50 stands for zero in the data rows.
Some points, each followed by its number:
[51 52 54 58 38 36 52 48 44 59 39 46 32 63 45 48] 0
[50 61 52 39 69 75 66 37 60 36 63 56 66 38 53 52] 1
[54 58 46 53 58 49 54 58 47 43 60 61 55 41 41 44] 2
[51 48 67 64 23 59 58 39 58 45 50 43 37 63 33 30] 3
[56 47 66 67 28 49 49 53 44 60 48 43 30 78 46 38] 4
[50 50 48 50 52 45 51 51 51 49 49 50 56 47 47 51] 5
[43 49 68 46 45 88 57 35 61 49 55 42 52 61 66 43] 6
[35 48 59 44 42 55 35 54 53 56 42 46 39 54 63 46] 7
[49 54 62 66 70 62 62 74 28 49 56 75 45 58 71 57] 8
[46 48 56 57 39 51 43 61 52 54 51 52 38 57 53 45] 9
[39 56 55 51 53 52 47 54 39 58 41 54 37 59 60 47] 10
[54 45 29 53 49  0 43 69 41 49 40 56 50 27 21 54] 11
[53 50 49 63 36 24 38 72 41 64 40 52 29 63 40 40] 12
[52 37 62 52 62 60 70 42 42 37 54 58 56 46 53 60] 13
[54 42 30 50 46  0 42 65 44 50 37 55 52 30 21 59] 14
[44 46 54 36 50 60 46 41 57 48 45 42 55 45 64 59] 15
[62 38 62 74 36 46 58 60 48 45 62 59 43 56 36 38] 16
[60 58 42 66 51 55 42 69 63 52 72 58 52 47 37 37] 17
[57 52 38 38 55 45 58 27 61 41 52 41 66 37 37 55] 18
[44 48 50 37 68 58 63 37 51 31 52 59 65 28 50 63] 19
[42 41 37 22 60 40 40 42 62 45 40 39 68 24 59 67] 20
[44 67 46 31 63 76 53 24 77 35 62 46 68 27 37 43] 21
[43 58 29 36 68 15 37 63 40 57 35 52 54 30 46 64] 22
[59 45 59 58 36 56 54 41 50 58 54 41 44 70 54 47] 23
[54 39 63 52 39 61 59 38 52 47 49 41 48 61 53 51] 24
[56 53 44 42 51 58 51 40 61 49 56 42 61 43 53 51] 25
[35 54 44 39 58 57 45 52 58 47 45 53 54 33 53 51] 26
[56 37 61 56 29 62 60 30 57 46 55 37 48 63 51 46] 27
[47 65 49 48 65 58 63 43 48 41 57 63 54 39 41 48] 28
[51 59 68 56 37 87 60 30 56 59 59 40 38 82 63 36] 29
[37 48 37 35 63 25 32 68 42 55 30 55 52 32 60 67] 30
[65 40 46 55 55 34 62 46 43 43 53 52 56 45 39 59] 31
[48 56 60 51 49 72 56 49 52 51 53 54 47 58 60 44] 32
[55 42 63 68 29 51 52 53 44 59 50 49 32 76 49 40] 33
[57 38 43 54 27 23 41 49 51 60 43 33 42 56 39 49] 34
Which three points above are nearest to each new point? Their numbers follow each, nearest first.
[38 39 45 38 70 42 56 62 51 22 47 75 66  4 45 67] 19 26 20
[40 51 71 42 39 86 61 19 64 42 50 36 50 61 56 43] 6 29 27
[49 54 38 47 52 35 38 55 55 51 49 48 54 36 40 48] 5 2 26
[47 43 33 23 61 41 39 39 62 48 37 38 71 26 56 69] 20 18 15
[65 41 47 54 46 32 60 46 55 36 58 52 60 28 23 55] 31 18 2
[49 42 62 50 45 63 57 37 47 48 46 45 49 58 60 54] 24 32 23
[54 48 59 60 42 57 49 50 44 58 54 47 43 71 58 45] 23 33 9
[52 57 36 36 78 41 59 46 47 42 52 59 71 27 49 71] 19 28 18
[59 51 43 41 52 47 61 27 61 40 51 42 63 41 38 54] 18 25 5
[48 45 74 60 30 78 53 36 54 52 54 42 38 79 60 35] 29 23 27
[52 45 55 52 36 60 43 48 54 59 47 40 44 69 58 46] 23 9 24
[59 39 53 46 43 50 55 34 52 50 49 35 52 55 52 54] 24 27 23
[53 53 45 57 66 56 56 66 51 41 65 69 60 30 44 48] 2 28 17
[44 53 45 32 73 62 60 34 57 35 53 49 73 24 52 66] 19 1 18
[41 54 64 55 50 68 51 53 49 45 51 58 45 55 59 43] 32 10 9
[39 69 54 35 55 89 56 24 74 40 60 48 60 40 44 37] 21 1 6
[50 55 37 47 50 40 39 54 56 55 46 44 50 47 43 50] 5 25 26
[65 47 45 61 51 23 58 57 34 49 52 58 46 52 38 51] 31 5 2
[46 38 53 54 43 24 36 75 36 59 34 53 40 55 57 54] 12 9 0
[63 53 54 62 39 51 59 46 43 60 58 49 47 73 46 43] 23 33 4
[32 50 39 33 61 32 31 68 46 53 29 53 53 32 58 64] 30 22 26
[49 49 53 58 41 48 43 63 48 58 49 51 41 54 53 44] 9 10 7
[52 51 40 39 47 40 51 33 60 39 48 44 58 33 33 53] 18 25 5
[39 47 57 51 38 55 39 55 52 55 39 41 40 53 58 47] 7 9 10
[50 55 25 39 65 21 41 70 50 50 45 58 58 22 37 60] 22 30 11
[41 73 43 43 71 59 55 52 44 49 52 61 49 45 51 47] 28 2 26
[51 48 62 58 52 60 56 53 44 47 56 57 46 62 60 50] 32 9 10
[58 43 48 41 48 65 54 27 68 41 59 39 66 40 54 56] 25 18 15
[48 62 44 40 45 56 44 33 62 60 51 34 49 57 48 40] 25 15 5
[52 58 36 35 82 52 63 43 47 37 57 59 69 29 52 68] 19 1 28
[47 53 31 39 46 30 40 38 64 48 42 36 60 35 32 53] 18 5 20
[52 64 26 45 61 16 33 69 36 68 39 51 50 48 45 57] 22 30 11
[54 52 46 58 69 51 53 64 50 40 66 69 57 36 43 49] 2 28 17
[69 52 41 51 47 30 64 41 42 51 52 47 52 55 31 55] 31 5 0
[47 52 42 44 55 36 44 56 43 55 41 52 49 47 51 58] 5 10 30
[57 51 49 49 42 46 49 42 52 56 46 43 48 56 46 49] 5 23 0
[49 62 66 54 42 86 61 30 54 58 57 42 39 82 64 35] 29 6 32
[42 55 55 57 61 61 50 68 46 42 56 72 46 39 50 45] 2 28 26
[54 52 43 40 53 43 53 32 59 39 47 44 61 33 34 54] 18 25 5
[51 53 44 49 52 46 52 49 48 50 46 51 52 48 49 52] 5 2 25
[48 28 63 56 46 49 60 58 41 37 46 60 51 45 57 59] 13 5 31
[63 49 39 55 50 26 56 41 44 54 52 43 46 56 34 54] 31 5 0
[52 45 60 50 60 60 65 41 43 38 55 60 58 47 53 55] 13 28 19
[51 54 35 47 51 36 39 55 58 53 49 47 52 37 39 50] 5 2 26
[55 46 63 57 50 63 62 48 39 50 55 55 47 61 61 48] 32 24 23
[43 44 54 33 49 59 48 40 60 44 43 43 61 43 61 61] 15 25 26
[51 58 38 55 52 23 42 70 36 61 44 56 37 55 40 48] 12 0 10
[52 50 42 45 52 41 53 49 50 46 47 51 56 41 46 53] 5 2 31
[35 65 42 35 70 57 41 52 46 53 44 55 54 41 63 55] 26 15 10
[54 45 50 66 32 23 35 73 39 61 40 55 28 60 38 40] 12 0 34
[50 63 53 51 59 58 63 36 52 40 58 59 51 43 37 48] 28 2 5
[46 49 70 59 29 80 54 36 58 55 54 40 37 77 59 35] 29 6 23
[49 44 67 62 27 58 55 39 57 47 53 52 34 61 37 33] 3 27 33
